In the data rows, 128 means zero.
Here are some numbered points:
[133 123 135 145 155 160 108 156 105 124 136 117 145 118 115 148 161 130 147 120 156 121 142 115 136 140 110 150 141 129 112 129  74 141 107 153 147 102 114 105 139 139 127 127 152 128 126 124 119 163 104 153 145 123 112 101 147 130 165  78 141 125 104  88] 0
[115  90 141 140 178  97  95 220  81 117 138 224 149 124 180  96 130 140 151 130 143 138 128  72 160 131  97 109 200 242  89 163  75 136 106 121 184 171 101 170 167 161 130 178 114 113 103 158 156 177 219 133 148 230 175 114 127 173 148  92 166 122  91  83] 1
[110  72  64 103 120 103   0 143  88 109  96 175 109 123  99 113 112 130 116 106  43 138  76  34  88 164 100 120  99 132  84 118  79 150 119  98  81 110 106  93 123  48 100 119 142 107 156 160 148 136  95 150  99 207 162 101  85 148  90  92 166 125 110  87] 2
[149 182 132 131 109 123 166  94 149 118 111   0 163 135 106  96 132 168 157 165 139 122 139 180 106 109 135 161  99 111 146  97 183  95  92 137 148 104 142 100  86 179 124  81 149 178 117 125 164  98 101 113 120 112 122 120  98 107 153 155 124 149 115 141] 3
[109 158 125 110 174 121 175 177 127 148 131 140 146 166 119 112 124 107 143 134 135 115 135 122 145 131 148 156 124 131 129 117 135 137 138 143 146 162 133 137 146 147 133 130 129 154 110 139 142 194 139 114 142 117 128 133 145 123 103 140 147 119 117 143] 4
[ 80 105   2  72   0 255 225  15  77 140  23  40  57   0  42  88 225 146 196 112   0   0   0  12   0   0 255 131   0   0 255   0 143 255   0 185   0 164 255 198 112   5 255   0 130  62 162  99   0   0  78   0  69   1   0   0  11   0   0 163   0   0  25   0] 5
[150 124 153 122 163 124 111 132 138 120 135 118 120 114 125 119 115 121 148 138 155 145 149 128 114 158 144 128 108 128  93 141 122 142 149  97  83 118  92  74 137 133 128 127 102 129 134 144 136 133 116 166  91 116 129 115 136 155 133 101 134 108 121 107] 6
[149 156 132 112 109 143 114 167 118 149 115  81 158 136 124 123 117 101 148 135 143 114 117 110 119  92 120 128 165 129 132 118 155 146 135 158 123 126 126 128 150 157 125 114 144 140 121 106  99 175 150 124 169 146 137  89  78  99 138 128 146 141  89 149] 7
[ 89  98 127 107 139 131  76  84 145 120 120 133 126  96 114  98 109 110 126 131  64 127 128  98 104 134 113 150 105 120 124  87 132 123 122 130 143 124 132  85 121 116 115 136 108 148 128 113 162  97  70 110 100 147 121 121 130 140 127  90 160 138 117 100] 8
[127 120 111 131 139 129 113 125 139 155 109 124 154 126 155 137 118 141 140 125 158 150 121 141 146 122 108 129 161 162 141 135 139 150 114 152 146 174 139 136 116 143 114 124 115 130 117 115 126 144 149 125 104 150 133 137 135 145 141  96 138 128 121 123] 9
[112 125 167 109 168 146 159 121 199 151 130 255  76 143 134 184 134 125  65  95 121 113 161 226 159 144 173 120 128 137 134 161 126 124 164 109 150 164 122 188 186  33 157 139  94 144 147 136 141  52 153 124 151 143 108 167 149 127  55 178  59 138 164 210] 10
[101  79 130 146 123 120 157  57 174 142 149 204 108 129 156 171 141 123  75 137 132 106 139 123 148 132 154 107 135 105 144 124 136 157 138 104 139 129 130 129 152  68 148 115  84 133 120 120 137  83 136 116 114 110 101 152 138  91 105 158  96 153 189 156] 11
[122 100 125 144 145 126 120 159 155 135 145 189 149 142 153 123 112 141 126  75 140 110 120 101 128 137 143 101 150 152 113 151 128 123 126  99 135 129 121 154 136  86 138 130 107 126 129 120 123 113 149 128 122 155 125 113 124 128 109 169 118  85 152 151] 12
[106 117 128 117 150 113 107 114 175 127 119 187 100 155 120 174 125 164  72  95 158 114 143 148 153 138 137 103 135 111 121 107 135 125 125  74 141 157 149 219 160 104 137 114 100  91 136 108 132  70 134 142  81  96 107 138 127 104  74 162  90 114 179 184] 13
[141 113 131 125 127 146 121 132 143 136 106 157 125 104  82 152 122 110 118 102 117  74 148 103 121 126 148 101 112 125 131 149 153 144 134 119 120 150 137 149 124  90 137 121 126 112 152 102 137  70 150 113 103 131 135 137 113 139 108 154 105 113 166 137] 14
[160 126 140 143 114 125 116 136 105 140 108 117 176 142 101 125 134 141 138 137 165 122 131 126 123 100 168 157 142 148 115 125 156 140 103 132 149 158 126 150 164 163 157 147 164 135 152 132 117 126 124 129 139 124 128 149 117 113 150 124 159 133 117 134] 15
[ 89  46 146 102 156 135 116 238 144 103 114 255 140 125 161 171 151 144  88 104 110  99 157  35 180 144 184  24 167 156 137 199  73 169 208  83 178 190 139 255 166   9 213 184 107  83  99  71 157 114 209 123 110 168 178 169 139  98  29 179  33  91 179 185] 16
[108  93 102 141 137 131 117 117 138 124 115 119 116 106 142 154 160 142 106 142 119 147 103 111 106 137 105 155  91 101 155  73 101 121 157 124 142 102 125  89 114 122 137 144 117 123 132 116 132 122  97 127 129 151 109 108 153 131 117 120 158 107 119  92] 17
[113 119 147 193 142 115 128 141 101 133 126 137 125 141  86 112 121 104 164 148 183 125 158 161  93 139 144 103 160 102 118 147 135 114 112 121 140 131  97 134 160 162 123 152 145 116 146 127 103 150 157 115 116  90 157  91 133 161 179  93 152  89  80  83] 18
[134 157 109 113 118 122 112 111 122 109 110  65 128 119 129 125 117 171 152 127 157 147  98 146 116 122 126 165 121 156 131 134 141 111 118 109 125 111 114 114 112 158 121 143 152 117 148 146  97 153 140 153  87 103 151 146 124 153 177 115 120 138 123 140] 19
[120 120 136 140 114 127 129 137 124 136 122 137 146 133 106 139 111 154 123  88 109 132 118 126 150 141 112 105 141 117 126 140 134 134 131 136 154 137 160 143 160  99 150 134 155 130 142 104 115 125 121 104 114 153 107 119 152 127 113 129 134 123 147 132] 20
[120 121 129 179 152 100 119 159  83 132 129 133 142 113  99 135 140 121 143 121  92 143 140  90 102 120 125 131 145 123 107 119 113 142 100  95 122 104 146 124 130 119 117 132 137 102 128 111 141 132  90 179 154 130 110 102  97 114 132 129 180 155  98  76] 21
[109  65  75  98  96 139  38  62 114 100 129 104  63 110 121  94 108 127 130  84  73 147  44  92 121 125 122 134 111 150 138 118 101 152 107 119  65 115 105 101 104 106 139 129 101 141 166 161 138  88  71 135 121 146 122  93 144 151 140 102 144 111 172 111] 22
[110  66 146 164 166 137  90 169 123 137 128 222  98 119 130 116 117 121 151 121 131 122 131 116 137 163 156 112 131 169 144 172  99 129 153  92 152 124 139 167 135  86 148 155 103 128 143 120 119 109 168 117 136 141 155 135 106 149 128 174 110 120 121 125] 23
[122 146 122 140 131 117 117 133 104 100 111 171 110 138 149 147 144 155  99 133 124 154 136 125 137 150 145 170 129 138 135 130 103 106 134 147 190 136 168 127 125 158 135 112 121 126 121 145 123 141 173 117 135 148 116 136 113 142 128 119 126 155 127  86] 24
[120 170 148 105 178 120 255  49 164 151 161 113 126 106 214 135 140 148 105 132 149 152 162 179 183 101 158 163  84  87 139  80 164 111 142 111 174 126 215  92 129 136 108 122  76 113 103 141 105 139  94 150 113  74  72 152 183 124  88 159 168 137 177 149] 25
[149  97 154 134 143 111  83 115 122 156 130  99 140 128 135 122 134 143 120 109 133 145  88 170 123 149 105 156 150  97 151 133 114 173 128 140  81 132 128 106  95 190 130 142 144 142 133 161 151 130 142 110 142 111 153 118 163 155 143  80 113 142 125  64] 26
[117 164 124 131  97 122 122  62 154 119 132  26 108 129  81 117 137 143 120 133  94 133  90 147 106 112 148 134 100 112 123 110 171  93 132 132 112  99 146  38  95 183 130 138 170 150 157 145 123 160 104 139 100 116 105 116 127 132 183 104 144 109 110 157] 27
[123 226  98 100  22 159 152  93 102 121 142   0 185 134  76 115 142 134 146 154 139 109 115 137  86  78  96 126  68 102 128 105 169 103  99 105  94 121 148  59 120 180 138 116 136 126 112 136 131 142  73 145  87 124  88 142 124  96 125 116 171 150  99 175] 28
[124 115 150  73 156 149 209  23 193 158 128 155 146  90 165 143 113 114  64 148 112 129 126 179 175 109 149 154  77  73 139  42 185 134 154 154 180 110 194  90 131 149 114 117 102 106 125 173 120 119  19 169 144  94  68 146 135 102  51 158 147 136 161 153] 29
[154 155 128 146 154 131 171 130 109 148 158 162 132 135 128 125 129 132 125 139 149 146 150 105 169 143 137 143 143 143 127 145 112 138 147 153 110 131 123 113 111 173 118 102 120 107 134 129 134 150 127 148 140 144  99 123 121 172 117  95 152 139 118 110] 30
[143 184 151 106   0 123 140  58 112 146  85   0 204 126  70 186 102  97 104 180  89  82 120  84  51  70 119  74  39  30 144  90 192  74  98  96  34 112 177  63  73  41 109  90 156 138 152  63 144  45  13 140  66  67  19 134 116  61  52 133 148  70 122 216] 31
[103 123 134 157 149 133 167 116 201 144 150 255  75 114 171 158 130 166 108 127 187 120 182 186 224 127 169 115 151 103 147 112 111 128 238 146 206 184 162 216 194  81 152 128 110  84 114 102 110  96 204 150 122 112  90 187 174 112  83 182  52 171 163 255] 32
[127 124 166 131 128 138 147  68 159 126 154  97  77  99  81 117 119 157 137 114 203 180 140 209 139  92 154 166 159 101 132  96 137 110 152 157 124 121 112 118 136 155 119 142 105 139 107 128  81 106 182 139 108  44 132 151 142 152 134 110 139 123 120 155] 33
[157 157  90 130  33 148 107 214 103 112 116  29 217 129  69 155 137 126 155 156 129  99 126 131  82 120 119  70 145 142 143 183 147 109  53 119 105 123  94 100 141 120 152 113 198 137 169  97 168 117 169 130 135 130 139 100 119 115 164 110 140 113  70 122] 34
[101 112 161 130 123  95  70 113 109 121 164 111  88 124 151 114 111 147 122 100 156 123 102 166 123 135 113 135 132 132 128 159 138 140 121 122 106 115 138  86  90 186 114 148 145 126 147 157 138 129 132 106  85 158 146 150 136 138 147 114 144 106 122  79] 35
[123 116 156 123 116 118 127 149 123 137 138 145 135 133 143 151 116 135 148 153 131  92 147 117 145 141 128  82 128 142 121 127 130 152 148 133 138 127 133 169 132 119 143 116 151 129 132 135 120 111 130 128 116 157 147 115 134 121 138 150 147 152 131 138] 36
[138 158 152 147 144 144 167 176 116 101 104 123 159 134 149  95 117 124 140 114 146 107 121 120 136 148 115 152 107 155 129 125 118 106 135 128 153 112 135 116 145 169 142 117 104 120 137 133 153 119 120 118 136 143 138 142 109 135 135 124 129 148 112 104] 37
[130  71 168 120 205 148 117 226 157 122 124 255 150 117 143 178 126 112  70  62 101 142 100  58 181 177 144  54 168 131 148 155  81 143 155  91 149 192 144 246 165   0 145 146  98  93 109  72 133  84 210 104 114 186 145 125 142 139  44 209  54 109 179 177] 38
[102  98 120 125  88 112  87  29 143 159 131  79  98  86 127 121 132 140 101 134  78 117 111  74 127 144 148 133 105  83  95 101  99 138  99  71  96 101 133 151 120 102 119 117 141 103 152 133 147 116 113 136 134 122 120 159 100 150 106 114 119 134 128 112] 39
[147 132  89 112  76 147 100  71 118 149 166  17 117 139 102  92 132  99 162 135 113 140  99 155  99 124 111 150  78 142 107 116 172 108 114 126 102 105 102  46  69 166 104 127 173 126 120 167 132  96  76 140  69 120 132 152 130 153 155  77 145 149 153 114] 40
[127 161 137  98 176 151 206  76 207 135 167 114 135 110 141 157 134 102 136 137 111 135 112  97 165 161 146 154 143  96 147 148 178 139 156 127 146 139 117 147 129 145 146 118  92 118 144 129 119 135 141 120 174  84 105 138 163 130 145 155 113 139 172 128] 41
[139 158 125  96 143 129 239  40 160 119 124 145 141 115 156 127 142 149  99 132 107 130  94 216 151 106 164 178  68  82 169  70 167 102 147 143 158 145 158 119 100 182 126 132 114 103  88 162 135 122  63 149 121 103  48 173 139 109 101 166 134 145 155 165] 42
[125 125 120 159 123 139 131 135 145 106 177  98  88 126 115 149 119 101 124 118 182 140 157 144 154 140 141 130 154 140 157 109 123 119 137 127 162  83 114 133 122 152 100 126 136 128  88 151 116 156 128 116 104 140 107 122 111 173 169 141 169 132 100 116] 43
[120 150 141 125 153 148 136 152 146 126 112 157 137 148 171 145 119 130 144 120 122 147 150 124 140 150 144 112 151 177 115 160 144 139 117 127 175 141 166 144 165 138 122 138 132 141 110 153 112 165 152 132 136 129 152 118 124 142 109 133 160 121 146 107] 44
[136 175 109 127  35 124 135  55 162 120 134  23 171  85 102 112 161 128 112 180 106 130 128  95 123 112  95 126  90  85 129 109 146  92 132 138  96 108 164  61  80 128  88 103 137 145 148 129 147 121  84 133 127 125  81 120 106 105  81 141 149 162 130 177] 45
Which three points above are nearest to each new point, looking only along the 8 directions in which the numbered points spread most? Their numbers follow each, nearest first.
[142 183 146 146  79 132 151 199 128 119  97  94 162 135 100 136 125 129 138 112 143 105 142  71 101 133 125 115 134 151 154 155 171 154 148 141 141 140 116 126 120 160 156 111 172 128 134 102 127 179 129 137 156 154 146 115 109 126 189 126  97 146  98 106] 7 15 37
[104 109 132 145 147 137 115 104 112 116 126 107  83 104 143 120 120 126 149 149 126 124 111 189 101 171 116 167 139 134 116 158 152 102 117 131 173 119 118  89  92 156  86 156 119 128 131 140 139 162 124 168  88 145 123 126 126 133 176  93 165 112 109  95] 35 43 26
[120 171 117 125  41 129  88 171  80 110 109  35 186 175  63 135 127 147 171 148 137  81 136  72  69  73 142  66 129 168 158 191 164 118  90 110  76 126  97 103 113 127 137 104 204 144 162  82 167 135 162  94 140 167 126 125 139 137 168 101 102 156  71 106] 34 7 15
[129 182 160 141  80 137 173 152 113 134 120 136 143 145 133 101 132 119 172 108 146 146 186 113 131 121 144 124 120 144 113 149 164  90 155 167 179 130 124 133 140 207 148 105 159 147 119  89  79 152 180 125 145 117 128 147 142 120 155 156 121 121  94 189] 15 7 4
[153 122 132 158 191 130 107 163  61 110 130 131 117 144 145 134 112 163 155 138 144 167 161  94 104 132 113 132 157 158 129 153 141 128 116 115 129 114 127 101 152 142 137 125 139 138  92 134 168 160 163 142 155 147 157 119 144 117 188  93 152 125  84  93] 0 30 37
[139 122 132 134 123 144 146 122 116 147 115 150  97 125 134 128 140 124 123 125 112 120 141 150 162 122 132 122 107 128 118 118 149 125 147 112 152 129 124 144 136 143 117 123 111 130 137 125 136 105 123 123 138 152 114 126 134 127 147 179  94 141 138 156] 20 36 9
[131 125 154 142 123 115 133 139 179 155 156 212  97 136 145 130 121 149 114 133 128 140 187 162 177 145 162  99 141 129 110 137 128 110 153 125 123 131 127 224 150  82 179 116 103 123 119 115 104  60 172 138 151 109 117 152 120 118  67 155  81 161 134 229] 13 10 11
[110 112 106 146  90 108 106 118  68 118  97 116 127 115 120 130 102  79 123 186  63 136  66  54  90 117  78  92 123  88 120 113  93 110  87 117 123 127  92 114  86  90 130  85 112 116 144 124 146  99  49 117 152  93 118 145 130 118 103  84 157 123 124  86] 8 39 17
[131  98  87 145  97  94  67  94 117 133 114  90 132 123 102 134  98  90 135 126  83 122  99  72 102 115 119  91  97  85 101  64  95 128 107  97  52  78 126  98 102  84  98  86 110 126 115 120 179  72   0 109 118 123 109 103 121  76 136 125 139 133 137 124] 39 8 17
[124 113 108  95 133 123  78 108 112 131 143  91 106 133 122 114 126 156 152 130 121 138 105 194 126 145 116 175 144 153 109 136 139 131  97 150 137 130  84  92 130 124 111 142 124 135 117 151 121 122 147 131 101 121 134 111 121 157 172  96 140 116 140 120] 35 19 26
[111 159 117 120 112 132 162 147 151 154 151 105 102 123 121 143 123 153 144 121  98 131 115 134 127 141 125 131 106 135 133 124 148 116 141 138 154 102 128 161 130 135  94 160 111 138 130 168 119 122 126 133 122 118 130 128 162 153 129 139 143 131 128 122] 9 37 20
[110  98 137 111 147 106  88 199 110 118 123 194 111 147 140 100 122 126 206 143 149 130 124  52 130 140 122 106 142 202  84 165  51 129 117 129 146 115 124 113 165 166 113 145 138 128 138 162 148 161 169 132 158 172 167 101  96 158 154  87 175 155 133  78] 1 0 44
[107 111  95  70  89 114  71  10 142 127 124  99  75 124 101 150 135 131 129 124  40 111  91  73 122 122 125  93 117  73 118  76 151 131 126  77  56 103 122 118 119  90 114 116 124 129 175 107 164  76  92 129  91  96 124 133 131 117  97 115 136 142 189  95] 39 22 8
[117 164 111 127 135 143 142 151 120 163 133 123 146 134 146 119 109 131 113 114 107  93 176 128  88 151 116  80 151 167 128 148 136 134 114 129 141 157 131 132 118 133 110 136 130 112  98 156 117 132 150  88 121 145 138 135 144 120 119 141 130 117 134 129] 36 20 9
[167 255 255 198 220 150 255 129 193 132 154 186 120 171 163 172 140 136 134 139 255 186 255 255 230 128 224 224 181 140 148 114 159 113 139 206 255 175 211 183 198 255 143 108  95 130  48 114  47 184 255 165 158   0  98 173 195 177 118 187  82 138 106 160] 32 25 33
[147 166 126 171 118 130 147  69 155 125 169 127  92 140 112 145 167 155 107 116 181 157 193 216 176 142 145 157 171  90 138 112 154 127 161 138 167 137 128 136 124 151 128 113  90 129 128 131 109 135 136 170 104  56  97 117 119 178 135 125 111 151 117 120] 33 43 30
[116 113  90 115 168 132 128  27  75 145 119 142  85 138 139 116  91 155 126 136 128 132 123 205 144 135 141 187 154 147 134  99  74 107  72 105 167  99 125 137 142 162 102  96 124 146 112 150 131  64 103 118 113 131 121 129 121 143 120 102 179 116 136  96] 17 43 35
[103  63 123 149 183 128  51 255  63 108 114 254  93 110 132  72 115 114 130  97 129 145 113  71 129 159 110 121 200 195 159 172  49 166 151 111 146 154 141 164 181  96 125 174 149 119 109 168 120 197 183 140 148 211 167 117 134 179 125 115 177 128  94  56] 1 23 44
[120 131 121 120  56 143  64  40  59 128 123   0 169 128 104 141  96 117 123 155 105 125  10 107  53 114 122 158  76  85 110 103 167 104  65 115  40  60 120  28  39 148 150 110 177 145 165 128 167  60  35  93  65  89 126 126  96  92 133 101 237  90 106  28] 40 27 45
[131  70 112  89 113 106  23 141 115 114 160 158  92 126  96 132 133 157 142 122 112 149  99 111 145 127  97 153 134 155 150 145  96 109 118 157  95 124  72 126 143 107 100 180 109 161 137 157 126 146 107 124 103 191 160 131 157 190 147  98 117  98 105 141] 35 6 26
[117 103 129 116 116 118 137 143 157 151 111 181  95 118 118 155 121 122  84 119 133 136 184 163 158 113 140  94 129 113 133 127 106 105 145 112 131 184 121 163 167  44 105 124  75 117 119 120 160  80 157 132 126  84 120 136 128 120  96 194  77  74 162 203] 13 11 10
[123 182 115 106  38 129 148  75 146 154  92  21 149 126 109 142 130 139 120 138  98 100 125 115 107  94 102 137  90 106 131 124 154  83 126 118  64 101 144  81 107 133 148 100 146 114 147 133 131  92  50 130  92 116  70 153 115  82 111 129 130 114 117 180] 45 28 27
[118  59  85  97  83 111  54  48 105 118  95  54 127 101 117 122  99 102 116 163  62 108  65  38  85  91 112 104  67  75  86  70 124  98  93  84  63 114  66  78  84  76 108  92 126 111 137 101 129 110   0 114 101 132  96 132  92  63 106 112 123 108 152 121] 39 8 22
[163 143 162 137 121 138 174 191 175 150 142 245  85 166 171 179 138 144  91 124 176 151 217 194 209 117 178 141 132 111 154 122 142 135 168 148 179 170 123 233 170  69 160  98 142 107 125  83  96 129 221 118 133  96 107 181 168 122 140 237  44 167 171 255] 32 10 13
[126 131  56 106 104  80  79  47 152 134 139 101 116 124 121 161 136 134 138 111  95  98  76  91 104 101 115 139 100  68 110  83 115 107 101  84  72 120  94  93 114  82 132 127 128 105 172 104 116 105  61 145  93 100 104 130 135 113  96 133 114 109 163  66] 39 8 17
[ 78 123 114 104 122 128  99 150 123 141 116 123 176 131  74 160 137 116  79 132  89  95 124  96  95 126 102  76 137  84 148 126 164  95 116  70 102 136 138 164 119  80 146 100 149 118 119  80 146  79 115 115  93 117 119  99 135  85  51 151 127 119 137 168] 14 20 36
[116 193 128 104  41 140 166  54 160 158  94   0 192 105  89 140 134 104 109 163 125 107 130 105 103 104 140 102  59  78 113  64 152 101 108 110  71 112 211  83  72  97 139 124 140 144 134 119 147 105  44 131  92  77  98 156 104  64  79 174 158 133 126 189] 45 28 31
[134 126 159 103 151 140 117 131 163 110 128 196 123 143 121 161 121 130  90 104 120 128 144 126 125 134 142 136 114 105 171 107 128 111 132  92 147 154 164 149 159  63 122 112 109 136 142 124 110  94 123 128 125 129 125 138 146 106 101 137  84 123 196 168] 11 13 14
[132 118 115 123 120 113 146 142  98 145  90  84 147 125 119 154 124 110 115 173 124 161 112  80 111 132  98 129 125 101 114 142 135  87 115 124 114 105 139 113 138 127 125 148 153 139 145 142 148 106  85 152 170 145 115 116 109 130 103 126 165 107 111  83] 21 17 0
[124 120 118 120 124 163 124 101 175 130 152 203 108 110 152 159 149 132  72 164 129 125 157 162 181 115 136 101  70 104 148 105 145 124 143 120 152 157 131 194 154  59 152 132  93 113 114 116 119  82 152 122 133  78  98 121 118 153 106 211  67 120 183 231] 13 11 10
[157 103 117 141 131 158 215  72 182 157 129 132 103 123 144 122 108 133 125 106 119 128  99 132 149 119 159 155 101 105 130 102 156 126 175 163 192 142 105 147 136 113 118 142 137 107 118 137 102 140 114 133 129  72 130 110 146 108 110 112  92 129 173 122] 41 11 4
[119 106 137 113 159 156  91 104 138 117 157  95 118 138 119 125 115 175 122 160 134 142 115 158 133 134  81 133 136 151 135  98 141 138 116 123 105 118 118 101 126 114 157 137 145 128 146 166 114 154 159 125 113 151 150 101 125 151 149  92 111 164 104  95] 35 26 19
[123  89 115  95 132 132  77 124 113 124 144 133  92 126 147 136 113 153 156 121 141 143 108 136 136 107 121 124 137 135 107 159 107 120 131 135  74 101 126 125 111  79 109 106 149 132 132 132 140 137 156 129  97 163 157 122 128 130 134  95 129 124 115 122] 35 9 20
[132 145 126 141 137 125 112 100 107 128 139  58 109 125 122 115 134 163 165 158 101 117 100 167 125 110  87 149 104 121 121 110 108 132 131 144 131 140 129  55 104 146 124 146 125 148 133 117 125 125 163 154 122 135 136 106 134 127 190 106 140 145 102 139] 19 35 27
[124 161 147 134  24 140 171  26 142 131  95  51 176 113 105 143 112 103 126 145  81  83  94 115  97  74 132 110  65  91 142  77 180  62 110  94  71 137 172  99 109 108 119  98 149 122 133 115 145 103  56 136  97 103  91 138  78  55 109 172 126 128 162 204] 45 28 31
[193  73  80   0  94   7   0 255   0   8   0 229  85 171 255 255  72  60  97   0 136 255  74   0 255 142 254 252 155 135   0 195   0 164   0   0  77 234  30   0   0 141 170 255 134  85 255   0   0 255   0 255 114 186 135 134 151   0   0 186 133  86 141 143] 2 8 12
[143 140 161 145 166 123 181 147 146 145 109 142 163 132 124 116 130 148 150 112 148 143 150 112 147 124 152 128 104 146 148 138 126 128 134 160 149 143 111 172 136 168 121 159 128 110 115 140 120 149 117 104 198 136 125 156 112 112 152 150 113 129  94  87] 4 44 37
[130 128 134 148 136 147 136 163 113  97 157 147 124  99 107 101 130 113 133 123 137 144 141 117 119 147 129 140 170 158 115 147 113 129 106 166 147 114 107 131 139 153 123 120 105 133  92 164 130 145 100 123 118 143 162 146  81 149 152 136 179 133 114  89] 0 30 9
[129 157 146  97  57 123 175 115 144 122  99  19 175 124 114 142 106 110 122 154 110  77 148 137  93 102 149  82  84 113 154 109 184 105 136 109 110 116 151  99 107 129 108 105 128 114 132 117 157 119  77 131 107  81  86 137 107  90 110 141 170 127 123 190] 45 28 3
[112 169 126 134  77 144 161  70 135 134 151  27 177 115 112 139 133  81 119 150  80 129 155 151 107 108 142 143  79  82 123  63 181  90  90 123 107 137 146 122  76 111 122  93 110 114 155 152 107 117  81 115 101  97  82 142 129 102 133 162 147 131 147 220] 45 3 28
[128 156 178 200 164 133 196 177 129 120 123 170 166 137 155 122 130 117 128 144 197 120 180 129 162 135 112 152 119 121 122 163 132 158 122 161 163 139 133 172 119 194 155 146 123 148 102 119 144 151 141 143 200 113 126 147 118 155 150 115 120 114  69  82] 4 44 30
[140  62 142 128 203 157  71 243  91 105 139 240 105 143 164  83  93  99 143  92 126 140 146  78 134 138 123 112 176 211 117 202  83 147 143 160 164 207 129 171 190 121 120 181 144 143 104 148 127 176 205 133 168 223 175 115 124 159 131 111 142 119  58  71] 1 23 44
[113  99  98  88 140 126  16 151  93 104 108 158  76 115 136 104 127 141 163 147  92 137  89  72 103 149 107 130 128 118 106 121  81  97  89  87 116 119 105  70 129 109 116 152 118 120 135 160 149 130 102 142 106 132 156 151 131 161 127 124 157 116 129 122] 8 2 17
[144  96 123 120 133 134 164 115 145 149 132 121  85 136 146 151 125 130 135 115 120 116 118 130 126 125 151 149 123 168 151 146 132 124 132 132 178 124 118 126 147 132 154 125 138 103 141 108 120 150 164 117 129 151 103 174 141 138 141 154  92 137 162 156] 9 20 36
[100 123 109 126 147 130 125 147 130 145 105 114 164 152 110 154 138 131 136 124 126 104 124 124 134  95 102  92 110 150 145 138 130 128 126 102 103 117 129 129 112  82 147 118 145 124 146 103 155  91 108 102 114 116 132 145 102 150 105 148 133 114 142 126] 20 14 36
[122 135 119 124 122 151 155 148 169 123 117 152 108 134 152 129 118 111 123 100 137 121 108 135 149 146 162 134 121  93 138 151 102 153 146 125 112 145 135 107 112  94 114 142 125 158 146 122 119 163 173 160 110 126 104 131 136 137 149  88 107 129 134 171] 20 36 9
[133 173 166 149 148 145 201 173 123 122 106 159 132 144 115 157 132 115 157 154 202 141 183 162 127  96 133 153 159 120 158 158 150 153 144 168 173 128 145 125 182 174 130 131 141 119 110 112 116 148 154 143 158 102 127 128 146 161 156 158 158 142 122 123] 4 15 30
[118 106 134 141 128 108  87 198  88 125 150 177 115 155 135  81 155  86 158 128 157 146 146 121 108 114 116 107 160 143 132 165  88 147 160 125 130 120 115 150 146 134 141 174 123 137 130 147 102 177 136 126 127 167 159 103 114 147 156  70 155 130  93  70] 0 9 18
[113 124 116 139 116 146 139 143 141 126 108 113 108 140 131 133 130  93 136 137 171 157 111 123 118 138 147 112 148 137 151 164 112 139 109 125 101 117 117 117  93 149 105 116 119 149 150 114 105 123 121 136 129  95 139 126 127 120 167 106 137 108 140  74] 6 26 0
[110 153 135 114 154 155 119 141 102 140 127 149 107 118 146 114 107 114 153 129 136 139 147 137 149 136 126 142 166 149 140 117 144 118 152 123 133 117 131 148 138 169 136 123 146 132 107 163 152 142 166 125 155 131 163 125 138 134 152 134 140  87 145 123] 9 44 37
[119 102 113 130  91 134 158 129  84 127  87 102 151 159 142 118 153 100 127 124 114 153 124  50  75 116 104 114 115 119 120 133  96 139 103 112  88 122 138  99 120 157 138 141 127 135 131 128 147 145  57 115 163 129 136 101 141  93 115  92 165 155  73  84] 21 17 0
[129 118 142 114 103 178 104 135 150 138 163 116 121 118 116 139 117 124 118 127 114 103 105 116 123 156 125 144 119 119 132 142 131 120 130 133 110 128 139 149 144 100 112 148 135 101 132 121 114 121 183 157 108 142 140 137 116 142 165 134  97 133 158 149] 20 36 14
[137 104 160 145 186  92 120 215 103 110 118 230 135 127 132  97 100  96 168 135 124 148  97  92 132 138 126 168 183 179 120 189  54 168 161 139 154 177 132 157 165 142 129 151 146 135 134 160 138 162 199 151 109 206 149  79 117 161 135 109 134 110 131  83] 1 23 44
[130 165  98 121  54 137 111 134 101 148 102   5 184 130  46 135 149 122 160 137 128  67 117 131 111 111 115 121 113 144 136 145 162 126  57 129  44 132  96  96 139 132 136  91 161 113 120 105 181 147 149  76 151 148 156  93 118 118 169  95 137  96  71  84] 34 7 15
[149 176 135 153 125 121 144 105 131 144 138  94 112 127 122 139 140 137 123 170 111 108 151 129 104 111 102 144 141 168 158 108 108 113 120 124 161 142 109 129  92 145 135 134 114 154 137 103 125 117 120 123 124 124 121 103 137 121 134 113 142 108 103 150] 15 9 37
[131 136 117 131 110 154 133 151  95 117 114 103 207 117 151 115  96 130 138 122 131 104 132 155 116 141 136 108 125 130 117 115 157 131  84 133 122 108 119 148 121 174 140 102 167 141 146 112 121 143 142  86 130 145 137 103 123 136 134 123 166 137 138 146] 7 15 37
[147 143 179 101 134 113 150  87 150 134 161 125  85 135 134 147 159 111 130 111 187 162 147 212 142 113 152 177 140 129 113 129 161 101 129 144 159  93 109 117 169 139 122 141 110 155 116 111 104 141 181 121  95  73  70 140 167 193 153  93 123  98 161 115] 33 43 6
[143 106 120 144 139 150 101 164 104  81 181 136  90 128 122 110  96 132 136 103 136 156  97 122 158 129 126 133 133 137 132 137 115 131 102 141 115 125 130 156 128 141 104 133 160 113  97 116 139 116 135 135 131 144 162 126 116 128 150 118 119 122 113 101] 9 36 35
[102  70 149 107 153 135 102 214 155 106 103 255 108 158 129 153 137 131  89  89 115 134 156 125 173 183 148  97 141 187 136 148  90 146 144 103 159 171 153 191 172  60 158 128 116  85 145 106 139 106 185 108 107 175 142 152 133 167  58 188 120 142 157 128] 23 38 12
[155 127 138 111  93 127 153 119 119 105  90 115  88 151  97 121 141 102 133  98 133 125 122 111 174 141 142 123 140 140 138 116  89 113 151 112 149 137 140 109 133 170 140 107 113 133 112 101 102 146 131 130 132 110 127 151 155 117 120 143 139 137 112 138] 9 20 15
[131 120 128 132 197 120  75 171  43 110 159 161 102 146 126  90 172  90 150 141 127 156 120 112 135 161  74 191 184 171 131 126  78 137 117 144 152 115 128  66 164 183 128 152 146 121 113 176 124 183 115 100 120 182 181 110 101 178 138  75 213 124 122  43] 0 30 24
